Y: 4 groups of rows, each row roughly a mix of its group's hidden directions
Y (140 x 11)
[[-13 -30  13   6  27   7  -6  -3 -11   2  -1]
 [ -6   1  13  20  19   7  13  18  -2   0 -27]
 [-15 -37   8   0  18  10  -4  -7  -5  -5  -9]
 [-14  13   2  21  23   0  11  14 -20   6 -13]
 [ 20  14  -5  -4 -24  -9  -5 -23   9   6 -17]
 [ 25  10  -6 -10 -19 -17 -17   3 -21   1  -4]
 [ -8   1  -5  -4  -8   8   6  10 -27 -25 -22]
 [-13 -35  17   4  20  -1 -11   0  -3   5   0]
 [  3  -4  -6   0  11 -11   4 -21  25  25  16]
 [  3 -31  22  18  -4   4   4  -6   9 -18  -1]
 [ -4  -2  -2  -7  -8   8  -4   7 -33 -20 -23]
 [ 23  11  -5   4  -7  -8 -19  14  -5  29   7]
 [-11  10  13  11  22   5  21  21  -9   4 -17]
 [ 20  13   0  13  -5  -8 -18  14 -16  25   7]
 [ -9   6  11  17  10  16  15  25 -13  17  -9]
 [  6  -4   2   0   8 -11  -9  -5  28  21  26]
 [-10  29   0 -13  -2  13 -11  10  11  -5 -25]
 [-19  -5  12 -17  16   9  15  -5   9 -28   2]
 [  2  21 -21 -18   3 -15 -11   5 -12  23   7]
 [ -4  -5  -7   1   6  -4  -3 -18  33  19  17]
 [  4 -34  13  19  -8  -3  -4 -13  12 -11  -5]
 [  0  20 -25 -23  13  -3  12   6 -10  17  -1]
 [ 13 -20  -4  -8  17   9  25 -16   7  17   7]
 [-19  23   5 -14  -6  13  -4   1  13  -8 -27]
 [ -8  10  -1  15  28   3  20  18  -9  -4 -16]
 [-12   7   5  22  26  12  20   8  -6  -3 -15]
 [ 10  -4   3   6   5 -18   6  -7  23  22  26]
 [ 10  -6 -10 -24 -20 -11 -11 -22  14  -2  12]
 [-14  28  11 -19  -5  13  -5  11   5  -3 -19]
 [  1 -10   4   4   6  -6   5  -7  34  21  21]
 [  2  -6   1   0 -21   2   1  16 -30 -19 -16]
 [ 27  15  -2 -10 -24 -14 -13  -7  -5   5 -12]
 [  6   9   1  13  10  -7   8 -11  28  21  21]
 [-25   3  -4   1  22  22  -7  -1  22  -3   6]
 [ -3  -2   2   3 -21  18  -1  18 -19 -21 -19]
 [ 13   7   6   9 -16 -10 -25  13 -11  24   7]
 [ 15  37 -10 -13 -18  -2   4  -2   0   2   8]
 [ 11 -14  -7 -18 -15  -2 -12 -21  21  -8  16]
 [ -8   6   3  25  27   5  12  13 -10 -11 -17]
 [  7 -21 -11   0  11  10   9 -19   6  27  15]
 [  9 -19 -18   7   7  14  11 -15   3  29   5]
 [-19   1  12  -1  29   0  17 -12  22  -2  -3]
 [ -8  31   3  -4  -2  23  -4  13  11 -10 -16]
 [ 10 -31 -12   2   9 -27   1  -4  -5  11  10]
 [  5 -18  19  22  -2  16   2  -4  10 -26  -8]
 [  1  12  16   4 -26  -3 -20  14 -13 -20  -3]
 [ -8  21 -23 -21  11 -17   0   3 -13  15  -1]
 [  5   7   2 -13  -7  11  -4  12 -26 -17 -27]
 [ 11   3  -9   0 -21   4   7   6 -31 -10 -20]
 [  1  17 -22 -25   4 -10   5  -9 -15  19  -5]
 [-23 -32  18   0  17   5  -2  -4   1  -8  -2]
 [-21  -4  11  11  27  22   8   7  12   1   7]
 [ 18   6   2  16  -1  -1 -22  17 -23  16   3]
 [ 16  36  -1  -8 -18  -7   4   5   2 -15   4]
 [  1  -6   7  23  24   2   2  24 -11   2 -19]
 [ 19 -21  -8 -11  17   0  18  -1   6  24  -4]
 [ -4  24 -21 -19   7  -6   7   1 -15  20   9]
 [ 21  12   2   9  -7  -6 -22  13 -18  22   7]
 [  4   2  -3  -4 -13   7  -3  20 -32 -19 -14]
 [-16 -11  -3 -12   0  11  17 -13  13 -29 -12]
 [ -4  23 -24 -15  10 -13  -3  12  -8  19   8]
 [-12  27  15   4  -6  19 -10  23   9  -8   1]
 [  9 -22   0  -1  27   5  20  -3   6  22  -3]
 [ 24 -28  -6  -1  17   6  12  -8  -2  10  13]
 [-11  -4  -1   6 -14   9   0   3 -29 -23 -21]
 [-23 -34  15   8  13   1  -5  -5  -3   0  -4]
 [ 14  35 -15  -7 -17   1   4  12  10   1   6]
 [ 14 -30   3   1  -1 -20   1 -19 -16   4  10]
 [ -2   6   0  -6 -15  12  -3  11 -20 -25 -26]
 [  0 -29  13  14  -8   1  -3 -16  16 -15 -17]
 [ -4 -26  12  21  -9  -2  -3 -22   9 -17  -6]
 [ 11  32 -19  -5 -22  -5   9  -2   9   8   4]
 [  2  13 -29 -16  11 -14  -2  10  -2  23   1]
 [  7 -21   9  24  -6  18   9 -12  15 -17  -4]
 [ 13 -27 -12  19  11 -15   9  -5  -7   0  19]
 [  0   6  -8   3 -11   3   8   6 -35 -19 -18]
 [ -4   6  15  20  15   2  11  19 -14  -5 -25]
 [ -5  22 -10 -22   4 -10   0  12 -15  22  15]
 [  3   7  -3   1  17  -4   3 -14  30  23  16]
 [-11   1  13  27  22  14  10  15 -14   4  -5]
 [-20 -12   9 -13  15   6  18 -15   7 -24  -2]
 [-26 -12  -3  -5   2   8  21 -19  12 -19  -8]
 [  4  -9   6  11   2 -10  11 -12  28  21  20]
 [ 24  10   2   7  -4  -9 -22  16 -11  24   8]
 [ 36   7  -5 -14 -10  -8   1  12 -12  16   1]
 [  8 -26  -1   6   0 -24  -2  -6 -11  13  24]
 [ -5   2  11  26  24   1  10   6 -15  -6 -21]
 [-11  -1  -4 -17  13   7  25 -17  12 -24  -4]
 [ 29  14   4  -9  -9 -23 -12   1 -16   9  -1]
 [  4 -15  -5  -5  19   5  22 -11   2  31   6]
 [ 34  20  -1  -2 -17 -17   5   3   1  10   0]
 [-16  -5   0 -12   5  10  21  -9  12 -32  -8]
 [ 24  21  10 -10 -10   5  -9  -9   1   8 -26]
 [ -7   9   3  22  25   3  16  13 -13  -9 -19]
 [  4 -21   7  -4  30   5  17 -15  16   5   5]
 [-21  24  16   8 -23   0 -14   5  -8  -7  -7]
 [  3  22  -8 -24  13  -7   1  19 -19  12   8]
 [-20  -7  -3  -5   4  12  22 -12   9 -28 -10]
 [-13  23  14 -13  -7  22  -2   7  10  -8 -20]
 [  8  36  -9 -11 -24   2   4   0   3  -1   6]
 [-17 -18   0  -9  16   4  21 -10  17 -21  -6]
 [-24  25   7  -5  11   3   1  18   2 -20 -12]
 [ -8 -36  13   5  22   2  -6  -4  -9  -6  -8]
 [  7 -11 -16   0  24  -5  18 -29   2   9  -1]
 [ 13 -11  -3 -14 -28  -4 -16 -23  10  -7   8]
 [  4 -17  14  24  -9  16   0 -13  15 -20  -8]
 [ -4 -27  24  14  -1  -1  -2   1  11 -23 -10]
 [-13  20   8  -7 -14  16 -14   9  22   2 -19]
 [  1 -13 -12   3  10  18  21 -14  11  27   4]
 [ -5  17   8   6 -36   7 -12   6  -7 -13 -10]
 [-12 -33  14  -7  26   2  -1  -6   3  -2   0]
 [ -6 -18  22  19 -11   5  -9  -7  16 -20 -12]
 [ 14 -22 -19  -2  25  -3   8 -17   6  14   6]
 [ 22   9  -2  11 -13  -8 -21  18  -9  21   2]
 [  9  -3 -10 -26 -18 -15 -10 -23  12  -2   9]
 [-31 -13   9  -2  24  -7 -11   1  -1 -15   9]
 [ 21 -31  -7   4   5 -14   8  -9 -11  10  14]
 [ 14  -6  -8 -24 -20 -16 -18 -11  14  -8   7]
 [  9  -4  -3 -26 -23  -9 -10 -20  13  -4  14]
 [-13  15   4   8 -25  -8 -29  -1 -14  -3   2]
 [ 19  31 -14  -3 -24  -6   0   7   5   6   2]
 [ -8 -34  14   5  24   6 -10   6  -6  -3  -3]
 [ -1  -2  15  11   1  -4  -7 -19  33  16  11]
 [ -9  20   4   8 -21  -4 -15  -5  -5 -31  -5]
 [ -3  -5  -5   5  16  -1  -5 -20  22  26  19]
 [-28   1 -10  10  24  21  -2  -8  12   1   8]
 [ -6  12   8  14  18   9  22  22 -16  -3 -14]
 [-27 -11  17   9  27  10   7  -9  10  -1   0]
 [-19  -4  -5 -11   7  12  24 -16  12 -23  -7]
 [ 16   5  -1  10   7  -3 -19  20 -10  30  10]
 [-11   8  11  21  14  12  13  24  -8  -3 -19]
 [ -5   2   0   5   1   2  -4 -18  40  14  10]
 [-20 -10  -5  -7   9   7  25 -14  14 -22  -7]
 [ 24  17   1 -10 -13  16 -12   6 -11   5 -22]
 [  3  24 -21 -23  10  -5   5   7 -16  16   3]
 [ 10  35 -16  -8 -19  -2   9  -3   7   8   6]
 [ -8  31  -4  -8  -1  23   0  12  13  -4 -18]
 [  7  -3  -6 -23 -17  -8 -10 -22   8  -9  24]
 [ 26  11  -4  -7  -8  -2 -19  -9 -24  16 -10]
 [-25 -11   2  -2  25  24   7  14   3  -8   2]]
one row of each group, then the others: which group is each in?
[ 21  12  -6  13 -10  -7 -18  12 -13  26   4]
J
[  7  26 -24 -20  10  -3  -1   9 -11  16  -2]
K
[  0   1   2   0  25  -4   2 -13  25  23  17]
P
[-12  19   7   3 -24  -9 -20  -8  -4 -23  -3]
F

[ 21  11  -4  -2 -10 -36   4 -11 -12   5   3]
P
[ -4   7  11  18  25   5  15  17 -11 -19 -11]
F
[-15  10   4  15  22  13  22  17  -3  10 -11]
F
[-17 -31  22  -1  17   6  -8   0  -5 -11  -3]
J
[ -1  -2  -4  -7 -12   2  -7  11 -34 -21 -16]
P
[ 31  18  -3   1 -27  -7  -9  -3   1  10  -4]
P
[ 15 -21 -14   0  14  15  18 -15   4  13  16]
F
[ -3  14   4 -11   3  24   7  15  16  -9 -27]
K
[-17  29  18  -7 -12  15 -11   5   3 -10 -11]
K
[ -8   8  16  21   2   9   9  21 -21  11 -17]
F
[ 33  16   2   4 -21 -12  -4  -2   4  17   3]
P
[-17 -13  -8  -1   8   6  25  -6  19 -22 -10]
J
[  6  28  -7  -5 -24 -15   7   3  20   7   8]
J
[  5  35  -6  -8 -23  -5   3   7  12   5  11]
J
